Each row is where one point has got to under a steady rotation. How many steps took it there?
The counts run from 0 to 495.
[120 102 101 140 169 116 145 100 184 142 164  65  99  83 108  84 159 116
 162 137 138 119 154 120 111 120 111 123 175  98 141 103 123 131 127  89
 144 153 148 110 123 112 164 176 163 110  85 106 131 128 143 137 102 124
 127 143  88 139  98 105 153 126 133  89 145 162 173 141 110 142  78 123
  96  73 114 148 131]	153
[144 126  81 123 106 111 136 118 140 168 141 103 118 133  87 104 146  99
 155 178 149  56 160 125 121 133  60 139 107 123 161 146 128 126 167 115
 175 155 141 118 135  91 128 128 155  67 105 148 129 125 134 126 135 124
 136 102 101 132 145 129 146  96 129 105 152 146 130 157 114 159  99 114
 108  50 129 127 132]	406
[165 119  98 105 124  98 125 107 108  95 120 156  98 118 130 146 179 155
 138 178 183 116 108 181 112 111 101 129 125  99 185 131 103 101 116 175
 176 128 133  88 125 104 138 112 136 117 142 123  99 125 174  90 121 139
 117 126 103 141 116  99 165 144 135 108 134 144 103 117 110 165 107 134
 205 151 122 167 138]	68
[114  95  68 148 157  98 121 141 120 153 133 146 133 105 102 100 148 149
 189 127 160  96 153 128 131 116 124 105 146 110  39 106  89 154 104 137
 110 102 160 115  75 157 128 128 109 150  60 150 146 142 120 131 142 100
 127 116 105 182  61 100 151 102 143 118 152 129 129 101 136  97 109 135
  99 131 142 122  99]	306
[129 146 116 125  98  86 174  97 156  80 139 109  70 124 170  94 122 172
 111 167 160 143  84 141 115 108  81 106 178  89 157 153 141 127 120 134
 179 122 145  89 145 134 153 166 154 109 165 125 101  77 149 145 127 149
 116 135 149 128 112 131 142 171 136  97 123 161 126 130 105 146 133 135
 163 115 111 161 130]	374
[170  87 106 119 160 119 137 130 118 112 178 143 137 107 129  92 179 127
 177 175 159  95 157 159 128 123  80 108 139 108  92 174 120 106 142 114
 128  75 160 118 116 119 137 154 151 152 140 127 139 137 148 133 140 120
  68 105 112 151  69 147 141 129 136 160 120 123 163 145  85 172 116 145
 130 120 101 123 140]	74
[152 126 121 110 107 122 142 124 142 114 144 147 136 150 125 119 130 121
 141 168 150 100 136 138 138 120  71 140  91  78 176 155 161 123 153 130
 173 125 148  98 168  91 147 144 142 110 196 131 121 118 151 116 148 161
 138  85 105 118 120 134 160 120 114 138  99 150 127 180  99 156 100 109
 161  60 121 110 117]	238
[149 128  75 136 133 102 134 133 132 121 151  95 116 143 149  80 164  98
 177 164 129  94 119  96 110 126 111 146 116 119 105  94 110 172 113 172
 169  98 188  91 124 129 109 128 127 141  78 132 105 101 153 192 150 144
 144 116 121 126 105 108 150 130 143 147 125 118 108 114 135  71 110 106
 146  93 125 131  55]	280
[118 102 134 126 152 108 155  90 141 112 138 137 116  96 130 115 127 206
 128  89 156  91 121 181 125  99  93 112 159  89  98 148 151 109  95  99
 159 136 130 108  98 132 176 103 138  94 145 112 166 102 148 128 143 140
  99  96 130 153  72  99 139 116 128 101 119 176 165 159 112 150  85 126
 129 121  83 190 119]	204
[107 148 103 104  82 104 136 103 170 135 165  97 101 142 176  86 124 142
 137 159 120 111 118 123 154 119  65 109 162 111 143 143 104 149 130 110
 152 109 150  92 145 100 132 180 141 130 119 162 134  81 145 171 144 136
 131 121 140 124 103 142 172 141 136 135  99 136 132 152 141 147 101 143
 146 103  64 155  69]	411
[122 104  93 103 159 113 161 141 162 122 141 172 147 132 123 101 145 131
 178 126 151 124 136 153 105 124  91  90 134  52 109 114 126 142 142 102
  98 120 146  79 125 148 112 168 128 120 130 117 132 131 123 119 128 165
 135 117  94 135  69  90 134 110 130 135 125 159 160 169  93 132  66 108
 130  76 122 110 144]	319
[143 103  88 131 124 108 122 106  78 143 131 137 128 106  86 124 168 140
 169 174 175  46 148 129 152 141 108 137 121 150 108 141  91  98 135 165
 138  85 164 155 126 101 118  90 151 114 130 135 160 163 134 115 119  94
 118 114 170 182  94 125 148 120 121  89 172 118 137 107 152 155 133 162
 133 134 153 127 110]	81
[120 147  98 153 150 134 109 102 126 124 138  89  70 128  87 102 142 140
 178 133 135 114 165 128 114 154  67 127 141 142 117 130 104 127 129  78
 142 143 140 131 111 124 119 118 165 129  72 158 140 110 140 130 148 111
 122 138 101 158  81  99 171 124 139 170 172 137 143 144 125 132  99  99
 137  91  84 125 107]	190
[135 153  98 140 131 119  97 102 127 128 142  34 106 140 173 118 137 165
 149 136 163 162 128  84 149 136 133 157 122  91 132 131  76 125  98 128
 163 120 176  90 112 102 189 102 144 183 126 104 104 134 146 146 128 140
 118 123 113 173  82 104 152 129 114 118 177 107 120 112 133 135 124 106
 141 111 124 145  57]	26
[116 117 104  94 135  99 151 108 172 151 133 127 115 146 192  70 129 168
 155  99 133 106 113 149 140  92  90  95 147  75 111 113 150 172 116 112
 127 165 136  75 119 135 167 169 145  95 122 126 126 105 110 159 108 130
 144 110 120 124 111 106 114 108 124  98 111 169 144 130 129 113  63 128
  92  63 123 150 106]	151
[113 158  80 124 159 114 103  90 149 112 141 103 114 114 150 120 155 200
 176 108 142 140 134 131 152 141 117 127 137  84 110 152  98 119  96 118
 123 125 147 101  93 122 165 128 120 169 119 146 142 148 166  88 160 114
  94 125  99 159  81  97 178 129 134 120 142 122 151 141 129  98 111 153
 149 153  92 174  72]	24
[126  92 104 123 127 112 130 127 136 151 172  85 124 121 137 108 180 115
 139 147 131  91 152 136 164 107 147 118 188  92 108 123  91  99 126 161
  87 133 178 114 151 106 138 165 142 144 117 102 153 158 135 111 117  97
 161 151 133 182 104 121 171 119 110  97 167 142 182 135 151 147  77 168
 122 112 132 125  84]	297
[123 117 102 103 138  89 145 108 189 109 151 114 159  87  96 116 137 129
 176 163 134 121 137 100 102 137 114 147 154  51 118 111  87 130 127 106
 129  91 161 117 138 121 122 131 108 145 160  93 128 107 156 140 153 160
 126 103  93 133  85  55 142 126 140  99 109 139 161 143 102 114 105 116
 134 101 133 125  88]	283
[ 97 104 121 139 131 112 150 127 130 127 132 112  87 105 105 114 117 170
 110 145 180 144 117 153 119 121  99 111 179  95 128 135  95 113 185 114
 138 129 163 108 124 125 189 151 123 101 130 148 130 137 128  63 100 122
 122 163 133 207 102 113 167 126 119 101 189 166 135 127  90 158  79 143
 142 143 142 136 152]	349
[ 77 133  86 129 139  83 173 122 170 155 124 141 120  90  95 107  99 147
 170 126 135 129 151 108 119 168 106  93 143  77  82 118  83 152 131  71
  98 113 152 132  93 155 118 145  86 150 121 169 147 113 113 126 150 141
 101  97 119 127  75 109 152 141 172 108 113 136 120 115 120  98  96 135
  94 108 113 122 118]	139
[151 136 108 143 109 106 141 104 137 100 187  64 114 165 162  80 166 127
 150 167 117  94 154 117 154 127  96 143 156 125 100 178 126 121 117 156
 178 105 172 102 145 101 140 145 165 169 132 150 129 131 159 167 160 133
 130 110 169 148 105 150 172 152 102 138 121 137 154 132 133 138 149 139
 137 102 119 139  63]	244
[138 164  89 130 150 131 112 106 173 113 144 120  95 116 124 108 129 139
 181 109 122 116 131 123 128 128  94 130 111  66 147 136 110 129 119  96
 108 101 184 108 149 119 140 158 126 149 145 124 142 131 140 106 143 148
 122 123  77 159  78  87 172 123 139 151 142 127 136 179  98 119 105  99
 137  91  78 112  89]	22
[131 141  94 131 140 107  92  99 137 121 150  66 118 128 169 128 140 197
 171 114 155 155 136 117 159 137 125 143 122  98 108 131  78 145  79 115
 135 128 147  99  93 133 205 115 122 173 130 140 120 145 180 127 132 141
  89 118  90 160  83  95 155 144 115 125 148 109 123 114 126 123 119 134
 141 135 115 165  72]	25
[121 115  73  73 113  94 128 119 110 153 116 119 111 172 171 105 132 143
 154 204 162 112 150 117 182 128 118 143 116 125 135 119  90 138 152 157
 155 146 135  83 116  91 149 138 156 147 165 187 100 126 133 140 100 130
 107 103 161 137 125 136 151 146 119  88 120 107 112  80 151 129  92 167
 153 120 158 150  87]	106
[112 149  81 109 103  90 146 101 110 128  77 158 115 165 170 108 124 204
 166 137 176 118  72 134 132 102  93 151  97 115 142 110 146 160  97 127
 175 153 130  91 106 146 145 106 157 111 172 160 109  93 133 139 136 123
 124 100 165 119  95 119 118 142 121 107 136 129  81 120 145 112 112 130
 143  86 138 184 112]	367
[130 124  97 121 109 116 164 168 105 124 111 172 130 143 119 179 119 170
  96 111 173 139 133 148 126 134 112 114 122  70  93 114 118 125 104 149
 159 164 156  89  82 161 160  99 105 147 170 138  93 150 144 121 127 198
 147  85 104 139 107 103 146 130 121 109 133 163  93 112 141 106 125 133
 173 100 170 119 141]	482
[169 149  94 169 113 119 131 177 117 121 151 138  87 123 132 139 160 120
 110 167 149 123 146 146 100 139  63 116 130 106  85 158 117 137 102 127
 147  89 183  92 112 135 114 130 139 166  59 129 108 148 137 104 116 143
 118 129  98 170  84 140 174 105 140 194 167 120 106 145 103 149 135 109
 146 118 106  98 119]	47
[114 174  91  98  95 114 130  92 142 158 117 111  89 145 185 142 118 145
 115 147 133 105 133 148 171 123 120 110 149  87 186 101 108  93  93 115
 124 156 164 108 151  80 120 169 154 121 177 125 139 117 113 131 129 143
 145 132 116 142 112 127 167 151 147 105 150 155 133 115 157 135  89 159
 160  68  88 141 127]	158
[ 97 134 138 135 103 118 120 119 129 149  98  82  80  63 114 154  97 176
 108 112 169 122 142 111 140 141 130 133 141 105 118  91  62 116 111 108
 141 143 153 137  78 136 170 108 128 125 125 115 132 133 119 142 114 132
 123 122  98 173  73 108 157 121 147  81 182 146 137  91 131 139 128 144
 121 133 131 166 113]	169
[142 108  91 118 125 107 123 132 129 157 164  95 131 121 123 154 180 110
 154 153 148 104 197 144 164 135 138 104 167  93  88 119  75  90 102 152
  83 127 167 114 103 108 134 151 150 149 121 110 149 195 130  98 105  91
 109 126 121 185  99 130 159 123 129  92 160 123 157 115 138 142  94 150
 116 112 146 104 119]	298
[122 115 108 135  89 131 168 167 131 154 186 137 108  81  93 109 147  89
 118 141 112  66 176 149 121 139  72  86 166 109  98 137 119 114 154 129
 138 121 175 131 123 115 103 169 114 105  92 134 156 113 121 135 151 146
 153 115 116 143  99 146 185 113 153 165 118 164 171 157 121 152  93 131
 113  80 110 105 120]	435
[134 108  98 155 176  95 151 100 121 100 144  96 108 101 109 125 145 160
 186 145 168 139 157 136 129 139 140 120 155  82  88 121  95  83  93  99
 120  99 166 146  87 148 120 121 166 154 134 115 145 154 126 134 131 123
  84 124 140 172  34 102 127 146 144  96 169 132 151  94 110 132 118 122
 103 124 126 143 129]	335
[141 138 112 100 150 121 125 142 155 135 130  69  98 153 175 107 154 115
 145 166 164 146 144 128 131 102 121 143 144  90 147  87 102 131 144 117
 145 149 144  66 130 102 165 170 196 153 127 117 108 154 132 150  80 142
 149 160 116 173 108 122 144 126  95 119 180 138 123 111 126 154  78 112
 156  80 149 111 114]	324
[132 112 111 125 118 101 121  84 136 151 123  79  90 109 128 114 129 153
 121 163 179  85 136 143 145 112  97 148 139 105 179 157 135 108 138 125
 147 131 145 131 162  90 202 139 166  69 168 111 152 130 131 113  95 117
 113 128 130 164 111 118 146 118 107  70 172 152 129 121  98 184  99 132
  96  90 143 149 146]	377
[124  83 114 128 121  99 104 106 105 144 125 112 116 121 121 116 134 126
 154 175 182  74 126 120 141 122 111 158 126 133 143 132  78  85 141 143
 130  93 164 142 155  80 140 119 149 111 169 118 150 153 121 116 104 105
 131 134 197 186 104 115 170 112 109  89 177 126 141 117 147 152 114 149
 142 115 152 139  91]	80
[132 101 144 166 116 112 133 123 121 116 148  70  89  91 131 127 156 181
 102 126 165 133 122 156 125 106 114 123 178 119 118 151 143 112 117 129
 195 160 149 108 101 150 202 103 148 124 108 107 104 118 171 142 116 154
 116 134 122 167  82 116 152 137 106 120 164 172 154 122 107 181 125 129
 139 142 114 166 115]	206
[120 147  88 171 107 105 146 129 137 124 131  96 111  88  44 180 124 132
 123 129 156 146 160 105 120 165 114 160 129  62  91 114  90  96 115 116
 149 132 197 151 115 147 128  81 103 135 135 124 120 149 146 111 156 155
 133 120  97 154 100  97 170 136 150  83 180 139 111 112 136 100 145 137
 129 100 167 112 119]	2
[125  91 118 150  99 104 144 102 129 152 147  98  94  91 103  96 163 149
 129 146 135  70 129 119 135 119  99 124 155 131  92 121 107 132  87 156
 179 130 160 128  91 138 159  91 122 121  75 107 133 104 151 205 157 115
 127 113 124 134 103 116 147 140 159 104 135 152 137 119 133 133 134 136
 111 109 112 188  99]	423
[156 126 127 158 107 108 142 134 153  93 161 109 118  90 125 168 159 147
  81 133 172 160 122 160  98 134  86 112 184  62 107 152 108  99  95 135
 154 113 168 107 110 142 142 123 132 132 118  69 104 150 175  92 146 155
 124 148 102 161 117  96 161 133 122 113 158 164 121 128 105 150 139 130
 169 128 126 134 149]	39
[121 137  86  83 122  93 122 106 131 126 120 112 100 145 143 121 140 151
 144 203 167 130 141 117 158 124 124 137 136 128 144 124  58 134 149 151
 165 121 131  90 119 106 142 165 130 138 142 193  98 121 156 121 120 128
 111 127 142 146 117 132 177 146 149 108 136 121 115  93 130 154 104 167
 173 155 121 158 105]	105
[136 120 118 120  83 138 115 134  99 144 127 131 112 135 135 123 143 125
  99 118 170  86 105 156 124 101  86 127 116  82 144 148 121 124 144 154
 127 142 176  76 160  81 166 131 127  91 130  89 145 150 110  85 100 121
 162 127 108 197 121 117 177  80 108 120 185 159 117 156 127 162  98 116
 150  88 143 122 113]	43
[159 145 101 109 111 123 147 130 138 143 156 117  97 111 149 104 131 143
 152 163 133 114 173 128 130 138  58 124 126 113 124 169 111 142 134  93
 186 110 130  98 101 121 126 160 131 135 118 171 103  97 149 159 143 150
  74  78  62 111 101 150 151 141 166 165  98 125 123 143  92 163 112 123
 117  85  85 140 132]	409
